Each path is a new rotation, seen through one point. The rows after it are directions, each followed by how far the rotation turns it, in degrees per step (0 if it stays put).
Each turn is a multiple of 5 degrees from 10 to 175, or 0.
Each row of a path follows its step; steps can be skipped.
Path 1:
step 1: [  6.1 -29.8 -13.4  16.8   2.2 -15.2  -7.9   4.0 -48.2   3.9  19.7   9.9
  16.5  -1.2   6.0  -8.7  19.9   7.8  -3.4  -4.7   6.6  15.5  13.6 -27.5
 -17.4 -10.3  25.9   6.9 -17.7  14.4  12.4 -15.2 -17.9   2.4  -6.6  -3.2
   2.8   6.6 -30.6]
step 3: [ 22.4   9.7  23.4   0.9  -4.7  -3.7  27.1   6.1 -12.5  26.1  20.0   8.4
  13.3 -10.4  21.2   1.2   6.4 -12.1  20.5 -17.1  15.6   3.2   1.2 -39.5
  11.4  -8.1 -19.9 -15.1 -23.6  10.9   5.3  14.9  15.6   8.9  -2.4  19.7
  16.5  18.8  14.6]
step 4: [ 13.7  -1.8  17.7   1.2  -1.2   1.3  -0.3   7.2  13.1 -21.0  -7.0  18.9
  -9.4 -19.5 -11.9 -22.6  14.2  -3.2  31.8  25.1  15.3 -17.5   1.2 -43.3
  -9.6  -3.7   7.8  -5.3 -23.0  22.5   0.9   0.8 -13.6   5.3   3.9  26.9
  22.0   6.3 -18.4]
step 6: [  9.6  -9.1  -9.4  -0.5  -4.9  -5.6  33.1   6.8  -7.3  -0.4   5.1  27.8
  10.8   6.8  -0.9  -7.9  36.7  10.6  48.9  10.0 -10.6 -12.4  -2.2  -0.4
  22.1 -12.3  -6.1  19.5  -3.4 -11.7  16.4  11.3  18.1  -2.5  -6.3  -4.6
 -33.6   8.5  -8.0]
step 8: [ 18.8 -17.6 -22.4  -6.5   4.3  13.2  -5.9  -8.5 -17.9 -13.5  -9.2   4.4
  -2.5   9.1   7.4  10.3  43.4  -2.1  -8.7 -11.9 -18.6 -25.9 -11.9 -14.5
  -9.8 -21.6  11.5  -4.1   5.1  34.5   6.7  18.9   0.7  21.2  15.6   0.2
  16.5  28.5  -3.5]
step 10: [ 24.2  -7.1 -18.6  -1.0 -45.4 -11.7   6.4  -9.8  -3.7 -20.8  33.3  14.1
 -16.4 -12.0  23.9 -19.2  13.9 -19.6   3.1 -13.0   2.8  -2.2  12.1   0.5
  -9.5 -19.7  -9.6 -21.2 -17.2  -9.1  -1.0   3.8  13.0 -13.6 -14.8 -12.3
  -4.9  15.8  16.7]
step 11: [ 36.1   9.3  18.6 -14.0   0.0  -2.0  18.5 -14.0  -4.7  14.6   9.9  36.7
  -1.2  -0.8  25.9   1.3   0.9   0.0  12.9 -18.3  30.1  -8.0  -0.1   6.5
 -19.3  -6.1  -3.6 -14.2 -25.8  36.4   2.6   1.7 -13.3   4.8  -5.3   9.5
  -4.8  26.0   3.3]
step 22: [-11.5 -30.3  20.1  13.4   8.0 -43.4  -5.8 -17.5  -3.3  16.7 -18.7  18.8
  -2.3  -7.8   0.1 -14.6 -16.6  14.2   0.1  17.6  19.5  -2.8 -24.8   0.9
 -12.8 -31.7 -12.5  -4.2  -3.9  10.8 -12.0  -1.9   1.7  -4.0 -20.2   3.1
 -16.6   0.8 -26.8]
step 23: [  5.8 -37.3  16.4 -14.5  -5.5  -7.7 -25.6 -21.6  20.3   3.4   7.6  15.3
 -19.6  20.7 -21.9  -3.2  -8.8  10.1   7.4  -0.4 -14.3   8.2   7.4  16.8
  -5.0 -33.4   8.5  21.8 -18.9 -12.0  -8.1   8.4  27.5   0.5   7.5 -18.1
  -0.6   9.0 -20.9]
Speeds:
[-11.7   2.2   2.5   2.1  -2.1   1.2  -7.5  -4.4   9.7  10.1  -2.5   8.5
   1.8   1.3   2.7  -1.2  -6.0   6.2  -5.5   0.9 -10.0   6.4  -0.8  -0.3
  -2.8  -2.2  -3.4   0.1   1.3   3.0 -10.8   0.1  -1.1  -2.3  -0.1  -7.3
  -1.3  -2.8   1.0] : 10
[  0.2   0.5  -9.2  -4.9   2.9 -11.3  10.9  -4.3  -1.0  -2.6   9.2  -1.4
  -7.7   5.3   1.0   0.1  -1.7   3.0  -9.6  -2.1   5.0   4.4   1.4  -0.1
  -6.4  -4.2   1.2  -3.3   5.3   5.8  -6.5  -5.2  -3.7  -2.8   4.3  -2.1
  -2.8   4.2   0.4] : 35
[ -7.1  -5.6  -1.4   2.1  -7.6  -4.1  -1.7   2.6 -10.6  -1.3  -1.7   6.7
   2.0   0.2 -10.7  -6.3  -0.3  -7.9  -1.3   0.8  -1.4   1.4   0.2   5.2
  -2.0  -1.5   8.2  -3.2  -2.0  -4.5  -2.2  -7.4   2.5  -4.7  -9.4  -0.4
 -10.7   2.2   0.0] : 85
[ -1.0   7.0  -2.9 -10.2  -4.7  -3.0   1.0   5.0   0.1   5.0   1.6  -3.1
   3.6  -1.9   1.0  -2.7   5.5  -6.5  -0.5   8.2   4.1  -3.2  -3.8  -0.3
  -2.4   5.7 -17.7  -4.2  -5.9   2.2  -3.7  -4.6   5.5   2.7  -4.6  -4.9
  -0.9   0.2  -0.5] : 100
[ -5.4   1.1   2.3   7.2   1.2   7.8  -3.7   3.2  -5.0  -3.0   8.3  -3.1
  -6.7  -2.3   2.8   0.8   4.6  -4.7  -4.8   6.4  -0.7   4.9   3.4  -6.3
   0.9 -12.4  -6.8  -4.4   7.0  -0.6   6.0   7.4   3.5  -2.2  -1.4  -3.9
  -4.7   2.7  -6.4] : 170
Path 2:
step 0: [ -4.4   4.5  -7.3 -23.9  -7.1   7.5  -5.1   4.2 -32.9   0.0  -9.7   0.8
   7.4  14.4   5.9  -9.8  -7.1  -2.3 -11.3 -28.1  31.2  21.6  -2.0   0.5
 -12.5 -18.6  12.7 -12.7  -0.2  19.6  12.9  -8.8  -9.7 -12.6 -14.3  18.8
   8.8   0.1 -29.1]
step 1: [  2.1   6.9 -17.3 -32.0 -10.3  -3.7  -8.6  21.3  -9.5  -0.7 -18.9  18.3
   4.1  13.4  19.0  -6.6  -9.6  -2.8 -19.4   3.3  31.2   7.3  19.5   5.4
  14.7  -0.6   6.0   0.6  -8.9  -1.8 -11.9   5.0  -3.5  22.1 -12.7 -32.3
  -0.8  -7.8 -19.1]
step 4: [ -4.1   4.1   4.0  -6.0   8.8 -20.7   1.6   9.0   5.5  13.2 -25.2  25.8
   8.7  -5.5   3.2 -16.2 -11.1  -7.3   8.7 -14.3  14.5 -11.4  18.7   6.1
 -14.9 -38.1  16.2 -11.0   9.5  19.1 -16.0  12.7 -16.2  10.3 -14.2  24.7
  -2.0  -3.7   9.7]
step 6: [ -9.7 -12.9   0.8  -5.8  -8.1  -9.9  19.3  11.5   5.1  10.1 -11.1 -19.3
   5.4  -2.4  -3.2 -15.9   7.7  15.1  -3.9  -5.2  -6.0   5.2 -44.4  -8.6
  -8.5  -0.3 -12.2  10.4 -36.1  13.3   1.3   4.7  13.5   1.1 -27.2  -8.4
  11.2  23.8 -10.5]
step 12: [-36.9  11.7  -4.5  10.4 -16.1 -15.1  -4.1  -1.6  21.5  26.8 -12.7 -10.0
  14.8  -3.5  -8.5 -12.5   0.3  -6.4   6.9  -4.6  16.6  -5.2 -18.9   9.3
  -1.8 -28.7  24.1  -3.9   5.9 -12.0   7.4 -26.6  -6.3  16.7   8.7 -11.1
   9.5  -7.1   6.7]
step 15: [-10.6 -16.3  19.4   1.3 -10.3   9.8 -10.2 -11.6  -1.0   0.5 -10.0  -5.9
  12.2 -27.7 -24.3 -25.1 -19.9  15.5   5.0   0.3  -8.6   4.9  -6.7 -13.1
   2.9 -10.8  28.7   6.0 -20.2   7.4 -20.2   8.3  19.8   8.4  23.4 -15.1
  -3.9  17.8  -3.1]
step 19: [  7.8  11.6   1.3  -1.8 -27.1   9.8   4.8  26.5 -18.1  12.5 -14.5   9.1
   5.2  12.9 -10.0 -25.6   9.9  15.4   1.9  -1.4  -1.5  -4.5 -10.5   9.6
  17.4  -9.5  25.3 -10.8   2.2 -13.2   2.3  -9.5  17.0 -21.7  31.4 -26.4
  -5.9   6.8  -1.7]
step 20: [ 40.1   8.5 -12.2  -2.1 -27.8   7.9  -3.5  -0.2  18.8   4.4  19.0  18.7
   7.0   9.3   3.0 -17.2   5.1   6.1   9.9 -16.1   7.4   6.7 -25.3   6.9
   9.6 -15.6  10.3 -17.0  16.3 -12.7   2.5 -18.4  17.0  20.3   3.5  -3.2
  11.8 -14.0   1.8]
step 22: [-22.2 -10.0  10.0  -6.8   5.7  15.6  22.4  13.1   6.2   9.5 -16.7  -5.4
  19.0  -7.9  22.3   7.7   1.0  12.4  18.3   2.5  17.2 -14.6   8.3 -19.6
  27.5   4.3  33.8 -13.9 -13.9  10.7 -21.5 -11.8  -6.3  -2.4   6.3  -4.2
 -11.5  -6.1  10.9]
Speeds:
[-4.5 -3.9  4.6  1.0 -1.4 -1.4  0.1  1.4  1.5 -2.5 -5.7  4.2 -3.4  7.9
  2.9 -0.7 -5.0 -4.8 -8.3  0.5 -6.2 13.9  2.3 -4.8  8.7 -5.8 -9.7 -2.1
  3.9  1.7 -6.7 -6.4 -4.0 -4.2 -6.0  1.5  3.3  2.9  2.5] : 10
[  0.0  -0.8  -7.2  -1.3  -1.5  -4.7  -1.8   3.2   4.8   3.1  -9.8   3.0
  -1.2   4.7  -1.5   7.0  -2.6   6.8  -8.3   0.0  -2.2  -0.6   7.9  -4.2
  -2.5  -2.8   9.0   1.6  -1.6 -12.0   1.7  -2.1   1.5   6.2  10.3  -1.3
   4.8   6.9   2.8] : 100
[  4.6  -1.8  -8.9   3.4  -2.6   6.4  -7.4   3.6 -13.9   6.1  -0.6  -6.4
  -3.2   2.6   0.6  -3.5   1.5  -4.7  -7.3   4.6   4.3   8.7   1.5   0.3
   5.3   1.5   1.1   4.9   4.1  -2.7   8.4   4.0   6.6   0.2  -0.8   4.1
  -5.8  -1.0  -1.6] : 40
[-0.9  4.8 -2.7 -0.3 -4.9 -5.1 -1.8  1.1  4.2 -3.4  5.9  9.3  2.3 -8.1
  2.0 -1.9 -0.9 -1.0 -8.0  2.8 -0.9  2.0  9.9 -1.0 -4.1  3.0 -4.7  0.3
  9.6  7.4 -4.4  7.0  3.8 13.3  0.9  0.5 -4.5 -2.8 -3.9] : 110
[ 1.3  6.7  3.4  3.8  2.2  9.0 -8.7  8.9 -0.4 13.6  5.6  3.6 -5.0 -7.7
 -6.8  2.6 -4.1 -0.1 -3.9 -5.1 -8.0 -1.2 -3.2 -1.9 -2.9 -3.9  2.5 -5.4
  0.9  4.0 -4.4 -2.7 -2.3 -4.6  3.7  0.4  1.6  2.4 -4.8] : 90
[ 1.5 10.3  5.3  0.5 -9.8  0.9  7.3  6.3 -3.1 -1.7 -1.7 -4.5  2.9  3.7
 -0.1 -5.2  5.6 -1.0 -1.4  0.0 -2.0  8.3 -4.9  1.7 -5.6  3.9 -0.5 -4.0
 -0.5 -1.8  6.7  0.7 -7.2  6.6  2.8 -2.9 12.8 -0.4 -7.5] : 55
[ -1.0   2.1   4.2  10.9  -0.8   1.4   1.2   0.6   3.3  -1.8  -4.1   1.9
  10.2   0.2   4.0  -2.3 -13.5  -4.4  -2.8   1.6   0.9  -1.7 -15.3   0.3
   1.5   0.3  -0.7   3.4   3.1  -0.3   2.2   1.4   4.6   1.6  11.3  -0.5
  -4.5   0.4   5.5] : 10
